In the rows, 128 means zero.
Named moves (each a turn or a mirror), then the moves between two rows, first move first; the first pair answered
Pesel (before -> after):
[122 117 140 120 134 162 134 158  83 100 130 113 103 132 168 154 127 130
 139 104 142 166 194 128 132]  ->  [123 123  89 118 150 126 132 149 113  94 123 111  66 170 156 172 136 133
 131 126 132 121 147 104  86]
[119 144 140 119 123 143 140 124  90 139 119 117 137 111 120 137 156 143
 139 128 134 161 134 112 126]  ->  [116 145 112 117 132 122 138 120 107 135 112 114 119 132 115 146 158 145
 135 141 132 138 108  98 101]
[161  37 184 144 110 120  92 100 109 145 128 121 159 120 146 163 169 119
 189 147 138 146 109 114 140]  ->  [160  41 155 141 117  99  91  93 127 141 124 121 137 145 144 172 172 122
 188 158 134 116  82  99 111]
dama (before -> after):
[108 123 145 108 133 154 138 139 133 117 131 131 115 143 132 139 141 134
 136 106 137 126 132 133 116]  ->  [111 128 137 122 144 158 135 133 141 119 138 122 116 142 126 130 119 131
 122  99 133 124 142 143 123]
[119 105 106 104 124  86 127 119 136 122  96 141 112 150 136 152 185 129
 160 169 123  99  77  93  98]  ->  [122 130  92 111 145  94 135 148 141 113 112 127  67 169 160 171 159 137
 135 134 131 103 111 101  83]
[ 88 158 154 101 108 160 145 121 102 123 122 154 157  95 110 102 117 128
 119 112 128 152 146 151 141]  ->  [ 87 159 157  96 107 160 146 128  97 117 126 158 153  98 118 110 127 128
 122 111 130 154 145 146 134]
[129 147 142 127 128 118 138 162 118 110 154 107  79 158 167 182 132 130
 138 101 145 151 141 111 106]  ->  [130 146 125 157 152 122 120 139 142 127 170  84  99 150 138 146  76 119
 107  85 133 139 160 139 133]
bupo (before -> after):
[127 133 119 170 184  93 116 149 138 145 132  98 138 164  55 143  56 118
 123 101 144 106 165 137 137]  ->  [131 129 108 152 179  71 125 154 146 134 119 113 108 188  69 173  94 125
 143 124 144  88 130 108  97]
[134 117 155 132 137 143 130 135 124 123 152 130 108 124 159 157 122 119
 138 102 142 155 158 130 130]  ->  [137 118 152 131 143 139 128 135 126 123 152 131 103 130 159 163 124 119
 140 102 142 151 153 125 126]
[127 109 129 136 109 139 128 129 123 142 132 123 148 111 111 113 120 121
 112 121 141 140 147 137 154]  ->  [131 108 112 149 128 131 121 129 133 143 139 111 129 131 116 121 108 119
 103 115 134 129 151 136 144]
[140  77 120 156 170 127  90 113 126 159 137  90 132 142 128 111  98  98
 138 101 122 130 131 128 153]  ->  [140  75 105 147 171 109  91 113 133 153 131  95 110 166 139 134 118 104
 150 113 122 113 109 109 125]
liga (before -> after):
[121 159  81 105 124 101 147 131 181 103 110 129  99 142 106 123 110 152
 107 140 130 115  86 123  98]  ->  [105 187  99  94 112 127 164 149 163  92 113 140 114 120 105 105 110 154
  93 128 137 137 111 135 115]
[173  42 143 169 160 106  92 109 130 143 134  97 105 146 156 148 115 116
 163 123 136 139 124 110 137]  ->  [156  73 107 173 173 101  92  88 162 144 139  91 119 139 103 108  78 117
 125 131 122 110 115 130 139]
[122 130 112 103 134 126 123 146 135 138 102 142  83 118 120 140 104 119
 118 131 139 127 158 134  92]  ->  [123 129 113 104 137 126 124 148 134 134 105 143  85 116 120 140 107 119
 113 131 142 128 157 131  91]
pamer (before -> after):
[104 170 150  76 105 164 176 165 103  93 128 161 121 108 128 152 184 146
 147 130 135 133 115 124  96]  ->  [154 104 102 154 177 127 115 139 153 131 160  90  70 171 144 175 102 121
 128 103 122 103 125 130  91]
[151 141 129  99 130 130 157 152 114  92 116 134  94 146 152 149 135 141
 138 135 149 143 136 124 102]  ->  [171 101 121 124 143 106 128 124 131 114 115 116  95 158 147 156 126 129
 153 148 143 130 115 116 101]
[122 113 152 127 119 124 124 102 134 127 136 123 168 112 122 100 135 114
 151 133 128 147 127 137 167]  ->  [117 142 140 132 131 139 138 128 134 117 151 114 139 123 135 106 110 118
 127 103 130 155 164 150 167]
[128 178 138  99 101 143 168 156  94 105 109 131 117 104 127 133 161 147
 136 114 136 142 134 122 103]  ->  [171 111 102 159 154 106 114 122 132 140 130  78  89 145 129 154 106 128
 133 104 123 111 125 120 104]
Now pairs of rows:
Each pair is 2 to 3 moves apart.
[107 148 103 103 124 113 144  99 147 136 122 143 142 107  85  92 124 129
 109 152 118 124  82 137 111]  ->  [108 148 120 110 120 132 141 101 135 140 132 141 160  89  85  77 116 123
 108 137 119 145 107 152 140]
bupo Pesel
[116 154 127 101 107 171 110 106 130 137 137 146 155 118 152 122 104 122
 123  93 176 171 122 174 133]  ->  [118 162  98 105 125 161 110 112 151 131 143 136 120 145 151 134  86 124
 106  85 171 150 120 175 112]
bupo Pesel liga
[140 146 138 139 144 126  94 126  81 126 136 104 137 118 149 104  95 107
 107 106  98 138 168 135 133]  ->  [147 125 151 142 144 119  83 113  77 138 128 106 149 115 145 105 107 106
 125 118  98 140 156 128 136]
liga dama
[104 176  79 137 141 128 155 163 161 103 145 136  92 128 132 132 115 132
 100 131 134 112 106 145 112]  ->  [ 99 178 130 122 113 155 168 175 125  95 140 155 122  95 147 129 141 133
 123 129 148 154 125 148 138]
bupo liga Pesel
[128 141 146 129 147 122 107 131 161 125 123 117 139 127  93  83 107 136
 114 117 107 145 160 115 152]  ->  [120 157 149 115 139 131 120 145 154 116 120 126 134 123  97  87 115 142
 110 114 107 149 169 117 147]
Pesel liga
[112 167 112 123 111 145 126 119 144 154 124 119 161 107  52 102  79 134
  97 115 125 111 119 152 153]  ->  [112 169 172  95  83 172 144 159  94 139 117 141 157  94 103 130 124 143
 128 102 145 156 148 143 157]
liga dama dama
[153 127 113 134 168 113 110 136 140 159 127 129 112 137 149 179 125 129
 127 104 144 152 194 156 136]  ->  [156 119 122 126 158 110 113 139 128 156 122 138 109 134 161 188 142 128
 139 110 147 159 188 148 134]
bupo Pesel
[126 163 214 101 127 136 167 153 101  69 109 162  96 166 162 152 131 150
 109  93 125 125 209 140 118]  ->  [171  49 233 137 130 102 103  84 107 120  98 144 141 159 152 156 150 123
 166 139 118 121 153 122 136]
pamer bupo Pesel
[132 186 144 166 132 191 153 136 123 126 151 126 112 133 127  94  64 113
  68  55 105 137 159 164 175]  ->  [143 129 209 155  94 193 140 119  81 144 133 153 166  96 141  99 124 104
 129  89 113 169 139 147 200]
dama liga
[126 130 101  95 115 137 137 171 110  88 152 132  96 152 147 161  99 127
 132 108 126 139 109 121  85]  ->  [131 128  81 114 132 133 122 152 132 100 159 117 105 156 122 140  63 122
 111 107 117 127 115 136  96]
Pesel dama Pesel
[147  97 156 120 127 132 104 128 115 150  89 128 152  99 114 151 151 112
 179 146 110 135  81 126 140]  ->  [139 131 158 107 128 148 128 177 101 122 100 131 102 118 157 182 149 123
 165 112 121 147 123 123 122]
dama pamer bupo
[135 181  71 105 124 122 166 133 162 135 114 120  87 124 110 137 151 137
  68 129 104 123 148 119 120]  ->  [176  92  95 153 141 109 112  85 162 178 122  93 127 113 109 130 128 113
  97 139  98 135 141 124 160]
Pesel pamer
[122 133 128  94 122 111 152 128  62  97 140 177 130 162 129 138 182  98
 154 175 153 142 109  65 117]  ->  [125 146  89 111 153 102 148 138  88  91 154 153  82 196 133 149 146 100
 123 152 149 118 119  69  95]
liga dama
[158  64 165 141 118 118  99 106 112 151 124 127 179 124 129 125 130 104
 150 162 129 126 115 108 170]  ->  [170  65 145 169 150 119  89 118 127 151 142 105 144 149 144 134  91 103
 125 129 127 121 147 123 171]
pamer pamer
[118 158  84 117 131 136 125 131 139 114 164 131 127  99 109 104 123 115
 113 145 118 103 136 128 133]  ->  [119 150  97 123 134 143 121 135 132 116 170 124 132  92 115 103 115 112
 111 134 121 120 157 138 150]
dama pamer Pesel
[111 100  85 137 132 100 106 112 186 145 134  99 133 122  99  96 100 128
 137 139 132  84  92 153 126]  ->  [ 87 129 125  98  88 130 134 125 154 131 118 134 171  80  95  76 139 140
 150 151 142 115  97 153 146]
liga dama
[136 118 161 134 116 141 123 134 113 127 118 148 160  92 101 120 126 109
 136 128 130 161 146 124 162]  ->  [126 135 141 108 104 123 138 138 119 112 100 167 143 108  96 136 161 121
 141 154 131 133 109  99 125]
dama Pesel bupo
[144  90  99 211 161  94  95  91 151 138 136  88  92 125 135 156  82 125
 135  76 162 109 158 165 127]  ->  [112 162  86 175 149 110 138 131 147 100 135 106  62 135 139 159  87 145
 109  62 169 106 178 164  99]
pamer pamer Pesel
[140 132 111  98 133 132 133 124 134  97 103 118 103 149 111 148 147 102
 127 118  96  95 100 110  93]  ->  [120 162 116  87 123 153 155 136 123  89 103 128 115 134 110 129 143 107
 110 108 100 106 122 120 105]
pamer liga liga
[124 104 156  72 107 162 105 119 107 134 115 159 175  60 131 130 142 133
 128 169 130 125  87  85 102]  ->  [120 109 154  86 113 171 100 110 115 141 122 149 192  44 112 112 112 129
 114 159 131 128 103 104 125]
Pesel bupo
[128  43 109 109 105  86  79  88 110 143 118 138 177 123 160 139 163  80
 194 193 107 118  78  96 109]  ->  [126  45  96 119 111  87  70  65 125 153 121 131 204 105 127 108 131  74
 175 191 103 114  80 116 131]
Pesel liga
[ 84 186  95 100 108 179 184 173 145  61 101 178  80 143 135 116 155 167
 119 118 139 105 120 112  88]  ->  [123  90  90 125 118 128 131 117 163  95  84 167  96 164 130 138 181 148
 170 167 129  77  51  79  80]
pamer bupo
[147  96 108 159 160 110 111 129 128 143 137  91  94 168 152 153 104 109
 127 107 135 123 137 116 122]  ->  [144  70 151 151 131 121 104 106 104 160 122 111 155 125 140 129 130 103
 156 134 135 145 127 121 150]
Pesel dama dama
[ 62 174  98  83 170 155 165 112 147  84  91 132  81  92  88  46  63 129
  70 114 131 157 155 198 133]  ->  [ 69 177 122  72 161 170 177 155 116  69  95 138  50 107 146  90  89 135
  83  92 145 186 180 184 121]
bupo liga
[136 130 155 103 109 134 122 152 111 126 128 126 151 118 124 128 144  95
 118 111 111 150 123 139 134]  ->  [148 109 138 107 118 113 112 143 121 130 123 120 128 142 130 145 157  95
 131 122 108 132 102 123 117]
liga Pesel
[111 160 106 113 127 134 147 137 143 113 129 127 116 137 132 118 115 147
 105 124 125 111 131 129 129]  ->  [138 105 115 140 138 121 111 102 149 144 129 112 137 136 127 118 104 132
 127 140 121 109 113 128 144]
Pesel pamer
[113 117 171 148 158 174  86 133 161 136 156  91 143 118  90  92  84 126
 110 113 126 131 129 165 181]  ->  [123  84 187 148 150 165  74 122 150 146 148  92 151 117 100 102 101 123
 134 125 126 134 115 153 181]
dama liga bupo
[123 138 129 112 117 128 141 143 119 116 116 145 113 125 147 146 166 136
 141 145 137 133 116  99 106]  ->  [123 128 156 121 112 147 135 139 102 126 123 143 144  98 147 129 155 128
 140 129 136 160 141 116 138]
liga Pesel
[126  85 151 146 123 186  89 109 128 140 144 129 135  86 114 163 128 119
 152 129 119 183 106 118 159]  ->  [114 124  89 150 142 171  96 100 172 131 146 118 112 108  72 142  91 125
 107 125 104 139  97 128 142]
bupo Pesel liga
[ 95 145  93 111 120  99 147 141 158  97 128 134 119 128 123 109 132 137
 141 148 142 100 107 110  79]  ->  [126  71 134 156 131 110 103 111 144 135 145 109 165 102 130  99 106 113
 164 139 144 131 128 128 135]
Pesel pamer dama
[127 142 176  87 113 168 170 158  94 123 121 159 127 134 178 140 179 126
 144 108 156 193 188 128 117]  ->  [131 156 140 122 153 171 157 152 124 133 151 124 108 147 161 119 103 122
  97  72 147 178 222 160 127]
Pesel dama Pesel
[124 154  95 144 185 150 159 158 158 113 168 113  85 128 129  97  80 127
  55  90 136 108 173 136 140]  ->  [133 110  70 131 174  91 141 111 181 126 136 129  93 149 102 110 132 128
  99 156 123  61  76  95 100]
dama bupo bupo
[159 126  53 146 171  79 126 144 182 118 138 102  61 176 123 153  99 141
 117 141 125  59  85 111  66]  ->  [131 125 126  96  91  95 146 114 132 124  99 169 172  92  83 103 184 142
 169 207 129  90  38  99 105]
dama bupo bupo
[126 158 109 133 141 129 146 118 119 138 133 123 141 105 124  84  85 125
  91 110 124 135 162 154 150]  ->  [129 134 156 114 109 135 146 125  83 137 118 146 157  87 155 105 139 127
 134 125 134 164 154 138 152]
liga pamer pamer
[133 174  73 133 134 107 139  84 153 128 165  98 124 129  99  86  85 131
  98 136 148  99 143 129 156]  ->  [122 173 123 106  91 127 155  84 114 126 148 128 170  86  98  75 133 134
 132 157 157 130 136 121 176]
dama liga
[131  68 133 110 130 104  96 101 145 146 127 118 112 199  96 137 104 132
 134 161 109 139  79 111 176]  ->  [131  67 178  95 106 130 109 123 107 141 121 138 125 177 126 148 130 133
 155 152 122 176 100 111 188]
Pesel dama
[148 140  92 158 148 109 159  97 172 147 123 137 169 163 119 130  94 139
 106 142 125  94 119 120 119]  ->  [144 132 155 149 119 143 167 105 129 150 122 149 209 120 136 116 112 135
 127 131 137 143 155 135 162]
bupo Pesel
[149 184 140 145 142 138 127 147 175 109 146 139 157  89 137  98  68 130
  77 115 139 141 187 142 222]  ->  [141 153 182 102  91 127 133 133 141 109 110 186 195  66 142 113 161 134
 140 176 142 149 126  99 205]
dama dama
[133  85 162 118 108 136 116 133 111 128 141 146 145 136 143 126 155 114
 167 140 128 166 134 112 148]  ->  [111 146 147  99 106 153 151 167 114  98 150 154 118 145 148 124 146 129
 133 118 131 165 157 122 132]
liga pamer
[125 120 131  89  96 126 137 136 135 105  92 162 156 116 106 104 196 144
 196 172 128 133  75  87 111]  ->  [138 112 139  93 110 131 139 173 122  95 103 151 109 144 161 152 197 146
 202 142 138 148 103  78  92]
dama bupo liga
[108 213  83  83 122 118 169 137 131  90 135 139 109 136  99 134 131 157
  84 132 121  89 115 132  87]  ->  [125 185 134  72 106 130 171 166  89  84 135 147  94 140 159 179 172 155
 124 123 137 124 135 115  82]
liga liga
[140 122 126 159 155 132 111 130 132 133 139 105 134 113 123 112  74 117
 104  95 132 146 180 155 163]  ->  [122 135 151 130 118 145 133 125 112 130 121 136 173  79 103  88 110 117
 117 117 131 156 165 152 174]
pamer pamer dama
[132 114 138 115 109 113 129 101 124 151 106 141 173 111  99 117 149 128
 149 152 121 115  96 120 142]  ->  [131 123 105 121 123  96 129 101 146 149 111 133 146 137  96 124 136 131
 135 152 115  91  83 114 117]
bupo liga Pesel
[109 160 134 120 100 135 128 120 137 132 118 102 141  97 120  94  83 135
 154 139 130 146 161 166 175]  ->  [111 150 136 120  95 129 125 115 138 137 113 107 152  94 115  93  92 133
 164 151 126 144 151 158 175]
pamer pamer
[118 189 100 181 102 139 101  65 162 120  92  98 174 103  60  58  81 104
 106 148  93 120 117 157 126]  ->  [130 214 101 193 130 160 112 134 148  96 121  78  91 146 136 113  55 111
  88  82 109 145 192 164 109]
dama liga pamer
[143 152 141 131 145 156 147 159 128  97 162 131  91 134 171 131 122 121
 132  67 149 145 149 122 103]  ->  [152 100 112 149 151 113 108  83 165 132 145 124 140 126 102  95 118 104
 144 126 128 101  74 118 113]
pamer liga
[143 104 163 123 121 148 133 138 106 125 131 138 135 110 164 141 123 126
 143 112 138 164 158 131 151]  ->  [156  75 136 133 134 114 112 124 127 132 128 124 110 142 167 161 127 123
 155 129 129 135 126 107 126]
liga Pesel
[118 144 144 104  94 154 144 145 102 125  88 165 155  81 112 123 155 132
 157 160 129 162 126 121 149]  ->  [135 109 131 109 103 123 127 136 113 128  82 161 128 116 129 162 173 131
 178 174 124 142  97  93 121]
liga Pesel
[144 113  98 159 171 117 100  94 170 144 132 105 140 128 101 101  89 124
 111 141 118 109 122 136 165]  ->  [125 128 146 122 127 141 123  99 130 136 112 145 186  81  97  86 139 129
 142 161 127 137 118 130 183]
liga dama
[134 143 126 124 131 138 132 136 125 118 136 118 110 137 129 110 100 127
 110 119 123 132 162 140 145]  ->  [139 137 111 120 136 123 132 138 129 112 133 120  85 161 141 131 117 131
 121 130 120 118 142 121 121]
liga Pesel
[134 121 142 141 162 141 122 123 108 145  90 156 167 110 128 115 133  96
 113 119 137 136 134 141 159]  ->  [122 149 114 118 158 122 143 131 124 128  79 171 144 128 120 122 155 110
 109 134 135 108 103 124 122]
pamer Pesel pamer
[133 121 103 156 152 149 105 127 125 120 141  83 130 148 122 137  78 113
 102 117 124 146 154 140 146]  ->  [116 133 106 136 133 152 113 107 124 124 125 105 171 117  82 103  96 113
 105 146 117 143 129 141 156]
dama Pesel liga
[146  96 115 156 175 164 116 100 140 106 160  84 100 139 136 142 118 119
 115 121 131 132 111 139 107]  ->  [120 128 138 108 135 170 152 118 115  79 138 125 109 124 136 148 180 136
 131 148 140 141  89 116  88]
bupo pamer
[147 103 145 144 151 121 118 142 116 124 150 117 107 151 172 174 125 128
 157 119 136 137 150 125 128]  ->  [141  98 131 165 160 121 101 102 140 143 155 104 151 127 120 123  91 117
 137 128 122 125 141 150 159]
dama dama liga
[154  49 166 161 132 109  94 117 115 169 129 118 144 134 165 163 146 117
 162 131 129 138 121 113 148]  ->  [107 157  85 116 130  94 150 140 158 120 121 141  95 166 121 151 148 149
 107 144 120  78  87 104  82]
pamer Pesel liga
[128 116 144 139 129 146 113 116 127 127 139 129 163  73 102  95 123 126
 120 118 122 147 137 154 168]  ->  [138  89 129 124 122 106 113 118 131 118 119 142 129 112 125 141 178 126
 160 152 123 117  82 106 119]
dama liga Pesel
[104 149 176  98 104 165 167 137  90 117 115 143 180  86 123 106 149 121
 119 122 144 167 144 145 144]  ->  [135 103 148 104 126 117 149 147 103 111 110 130 104 154 175 188 183 123
 152 136 144 135 104  97  78]
dama liga Pesel
[113 175 108 120 139 137 144 193 141 107 128 121  55 178 159 182 131 156
 108 149 141  81 120 119  87]  ->  [106 165  83 127 133 115 127 132 174 131 115 127 119 153  78 124 120 145
 101 196 122  48  69 127 106]
pamer liga
